Rows are one point carried round by a steady rotation, each followed by how many steps it has turned.
The counts run from 0 to 815.
[181 141 156 110 151 110 110 125 106 159 148 128 113 199 137 145 129 103
 149 120 125 133 174 160 133 177 138 136 146 108 133 108 144 141 111 119
 122 122 157 121  99  85  72 133  85 151 123 111 155 167 122 107  79 138] | 767
[171  88 145 116 129 188 143  90  83 139 113 104 126 118 158 194 133 101
  85 122  97 126 124 160 155 151 145 130 122 111 118 124 163 103 136 129
 137 154 161  87 106 111  88 111 113 136  87  85 125 170 113 147 163 146] | 523
[137 131 122 116 165 152 140  79  70 140 133  90 147 169 148 140 118  86
  66 173 114 157 115 132 149 147 146 115 148 113 170 125 159 123 112 120
 122  99 150 106 124 103  74 113  73 138 120 109  95 138  94 100 116 167] | 299
[185 105 113 129 164 156 111  82  90 146 125  74 130 149 112 174  92 123
 105 152  93  91 137 146 147 157 130 120 154 131 133 122 139 129 127 128
 137 159 131 101 101 134  39 106 101 130 110  95 132 170 133 114 110 165] | 698
[152  94 166 104 130 141 132  71  93 180 128 108 128 138 124 139 150  70
 137 152 136 115 126 141 139 141 172 117 138 105 156  82 139 143  95 151
 182 128 164 114 137 103 127 116 106 154 165 100 147 162  95 135 124 163] | 315
[178  87 140 121 145 131 143  89  88 161 122  86 106 112 142 146 148  88
 111 157 101  96 113 141 144 151 157 124 147  93 153  71 112 138 113 149
 153 121 143 134 102 103 110  92 106 153 108 106 114 148 115 161 108 189] | 320
[184 140 182 109 179 177 173  84  90 154 139 139 114 125 118 147 116 112
 111 144 121 207 113 150 126 114 153 149 130 131 138 125 158 144  98 136
 150 150 131 115 117  90 100 126 117 132 128 106 116 183  64 135 116 130] | 196
[178 143 163 115 155 106 135 137  69 152 133 135 128 157 126 183 113 111
 123 108 121 137 141 142 148 181 157 118 110  99 165  88 138 150  94 122
 102 125 137 156 126 159 105 127 126 153 117 105 145 200 122 129  92 162] | 66
[157 138 144  94 165 183 164 115 112 138 166  96  91 141 111 135 109 109
  91  91 107 120  98 146 116 126 138 132 130 130 109 114 154 155 106 162
 115 132  96 119  98  71  54  86 107 169 122 124 135 154 107 137  89 129] | 561
[152 121 161 122 175 157 178  82 102 157 146  97 126 137 125 160 147 105
  97 124 112  92 133 128 146 128 147 118 120 124 134 144 176 145 105 170
 111 154 151  87 109 136  93 107  79 128 151 105 123 197 133 136 100 119] | 712
[161 119 176 109 150 146 131 118  83 163 150 130 110 149 111 194  98 109
 141 124  79 103 119 150 169 142 158 137 137 122 152 102 142 141 153 129
 170 169 152 111 118 121  85 118 119 174 103 106 177 177 119 134 138 170] | 551
[175 104 191 137 159 125 170 117  77 152 157 119 111 115  95 168 110  99
 130 129 121 155 140 127 160 174 141 130 109 120 151  97 122 135  95 103
 103 134 134 129  97 140 119 108 131 148 137  91 129 204 124 164  73 158] | 539
[178 132 177 104 173 174 160 124  73 136 126 122  90 105 148 127  98  98
  92 115 121 140 104 149 157 169 136 103 117 125 119 117 168 112 167 101
 147 154 165 139 126 111 111 115  85 147 137  97 135 167  83 145 122 140] | 337
[161 108 164  87 147 168 178  88  89 134 120 118 112 108 102 138  89 101
  97 113 124 168 122 146 154 142 161  97 118 112 130 101 168 115 134 111
 137 163 145 151 111 113 129  89 107 160 158  67 111 155 100 166 114 153] | 674
[171 102 126  92 159 158 135 112  90 137 139 109 113 136 134 142 104  71
 103 132 160 141 107 153 128 157 153 116 128 128 154  62 129 112 141 142
 143 137 117 132  93 106  95  73 101 144 136  66 156 134  90 120  73 150] | 661
[151 111 163 116 160 137 125 104  73 159 165 149 125 166 129 177  98 103
 123 129  88 101 131 142 150 116 160 144 162 137 169 116 159 130 143 146
 165 150 146  77 106 103  71 106 116 128 105 118 164 176 110 126 143 161] | 550
[162 112 142  94 117 132  96 111  76 159 142 113 130 199 145 164  89  83
 108 144 139 129 133 174 184 156 175 131 137 112 145 109 176  95 151 115
 133 129 144 118 108  98  95 126 102 149 131 100 138 138 109 100 151 164] | 113
[175 126 139 109 156 108 117 123  84 113 116 122 139 158 145 146  92 100
  83 134 106 131 103 169 142 142 166 125 162  95 164 109 131 143 119 141
 144  90 142 136 130 124  75  93  95 133  97  95  96 139  97 138 142 182] | 805
[162 141 145 107 148 118 123 132 104 156 138 115 132 170 164 180 164 118
 105 105 118  84 114 133 145 169 143  98 129 112 171 109 167 156 114 155
  93 129 148 118  97 147  69 118  86 118 112 131 153 193 137 113  89 145] | 71
[167 122 138 105 139 106 125 145 102 138 142 119 101 175 170 173 128  86
 113  77 117 111 144 159 164 172 187 134 148 101 136 123 146 128 133 148
 121 127 159 126  98 123  82 107  81 139 115 108 162 142 128 114  96 132] | 254
[160 112 144  86 138 119 133  95  98 160 140 109 124 178 119 142 124  84
 103 128 181 131 103 155 143 148 180 102 129 105 137 158 182 144 102 138
 115 139 110 135 121 113 127 128 134 131 163 101  92 168 106 138  95 173] | 276
[150 117 139 108 159 129 115  95  81 159 134 110 101 134 148 153 109 115
 118 137 109  87 131 164 156 174 175 115 164 123 138 132 140 140 152 124
 184 160 186 121 134 113  89 134  88 154 131  97 168 135 118 118 123 172] | 146
[166 102 149 111 140 201 154  98  78 154 128  85 108 121 124 156 118 100
  95 131 148 132 135 141 138 171 132 125 103 141 109  97 160 119 106 138
 121 158 128 101  98 113  91 113 108 154 147  88 144 166 112 139  98 113] | 525
[166 144 138  99 177 149 152 125 100 121 115  93 127 143 154 142 110 106
  61 121 125 110  86 145 123 167 155  72 135 114 156  99 160 137 133 130
 123 120 128 161 136 133  72 100  73 139 122  97 113 131  85 124  84 148] | 811
[169 155 166  83 147 160 153 110  92 162 129 120  97 135 134 166 111 124
  84  97 118 149 128 171 119 146 142 127 120 121  93 111 176 160  89 126
 125 149 139 155 131 109  83 139 132 190 140 116 160 161  81 124 123 132] | 47
[159 124 160 117 146  93 133 138  78 144 140 127  97 192 165 166 140 103
 137 112 105 149 155 143 177 159 170 122 150  94 158 121 148 132 140 106
 129 122 170 125 111  88 115 103  88 146 110 105 119 170 133 135 109 171] | 436
[169 138 129  90 156 167 149 134 113 132 121 119 104 188 130 174 130  86
  94 103 149 135 119 143 129 154 150 123 129 111 124 113 169 134 104 155
 111 144 107 136 110  99  91 114 114 176 141 106 152 151 110  82  77 117] | 593
[146 170 165  93 122 149 125 123 105 170 132  91 137 176 141 172 128  96
 118  94 114 121 131 151 147 145 177  96 105 117 150  86 159 145 110 155
 134 139 150 126 118 123  87 141 100 185 124 130 180 144 109 100 114 143] | 79
[168 120 183 114 149 143 163 136  92 168 152 133  94 150 142 150 141  86
  99 120 131 137 110 139 102 136 147 142 120 104 116 104 161 155  66 144
 127 107 110 144 127  95 117 108 150 173 132 136 141 182  66 132 115 146] | 756
[187 118 127 118 154 154 128 107  80 150 125 103 112 133 181 181 140 100
  97 122  99 131 144 145 157 170 127 158 133 128 128 123 138 116 152 136
 143 149 175 107 101 121  89 127  90 135  86 115 149 168 124 126 114 112] | 186
[164 124 134 112 163  98 117 121  61 126 149 125 121 161 144 118  96  87
  92 134 121 142 117 166 130 151 169 129 161 108 154 106 144 137 101 142
 145  71 140 152 124 112  73  96  88 101 120 110 107 136  76 118 111 148] | 804
[176 103 161 113 142 124 137  92 108 145 142 129 146 142 148 119 155  68
 129 131 157 101 127 153 158 159 169  93 135 108 171 117 174 113  99 155
 139 113 166 105 120 113 115 103  72 107 156 104 104 182 105 146 128 131] | 645
[174 111 172 143 165 158 162  89  91 158 157  94 128 115  90 137 106 101
 102 163 110 173 136 132 111 119 127 134 133 127 153 108 141 141  77 130
 121 107 110 102 101 111  86 111 130 135 127 112 109 183  74 150 102 157] | 534
[216 103 134 128 187 124 156  77 115 142 170 123  98 135 124 125 136  99
 111 120  97 149 123 148 136 131 138 153 151 109 111 147 129 140 119 152
 125 145 123 120  77 101  96 102 124 124 106 121 110 186 112 165  82 154] | 22
[161 122 126 123 153 129 125 142  75 122 138  95  97 169 163 149 127  92
  97 133 173 136 115 161 132 210 149 120 134 112 135 135 130 128 112 123
 121 100 137 135 114  97  86 122 117 119 130  88 131 136 100 102  55 145] | 290
[126 127 142 108 159 156 167  98  59 145 143 118 126 148 120 148 130  68
  79 146 156 148 118 114 166 161 160 107  97 125 152 112 163 120 113 121
 112 117 144 130 118 106 123 124  93 154 160  78 110 163 105 107  92 138] | 303
[167 120 152 100 166 158 156 115  98 144 127 129 117 175 147 170 134 112
  99 112 110 132 106 143 155 109 143 128 130 110 147 147 199 139 133 158
 106 141 124  86 123  82  88 114  88 124 114 128  86 206 122 141 146 127] | 745
[180 147 173 103 171 175 166 142  89 130 130 127  91 146 125 166 106 111
  86  97 115 157  99 141 149 142 146 135 100 102 136 127 165 151 151 114
 117 154 115 143 126  98 115 113 116 168 106 103 104 200 108 140 119 145] | 742
[166 137 131  88 176 157 124  87 100 145 135 132 132 140 117 135 104  82
  99 157 153 114  81 132 136 155 157 100 138 121 157  99 146 137 131 119
 153 165 123 162 126 140  95 119 117 151 128  74 137 142  84  96  82 182] | 479
[148 107 153 100 132 155 118 130 109 173 123  83 140 181 157 142 117 105
 100 147 119  92 120 154 127 149 150  79 165 123 160  99 161 135 134 130
 148 114 142 115 108 105  64 115  93 156 122 125 154 129  98 102 127 174] | 111
[170  88 142 115 134 186 146  84  78 147 152  95 118 132 118 152 111  82
  90 130 159 160 119 146 136 160 135 142 112 146 124 116 157 113 111 147
 102 145 110  89  88 102  87 118 139 132 136  85 116 179 101 143 107 118] | 526
[195 106 161 120 157 109 125  89  98 169 181 120 147 154 139  96 145  66
 104 164 146 117  97 148 131 138 149 118 140 113 181 114 160 133 113 156
 135 101 134 121 101 122 100 108 108 112 139 120 115 150  71 137 105 161] | 649
[187 113 147 123 149 121 143  97 130 136 155 115 119 184 141 134 151  89
 129 119 121 151 106 170 135 126 162 138 154  87 148 140 145 151 109 172
 129 106 113 100  87  89 105 109 132 124  91 121 104 174 105 137  94 170] | 427
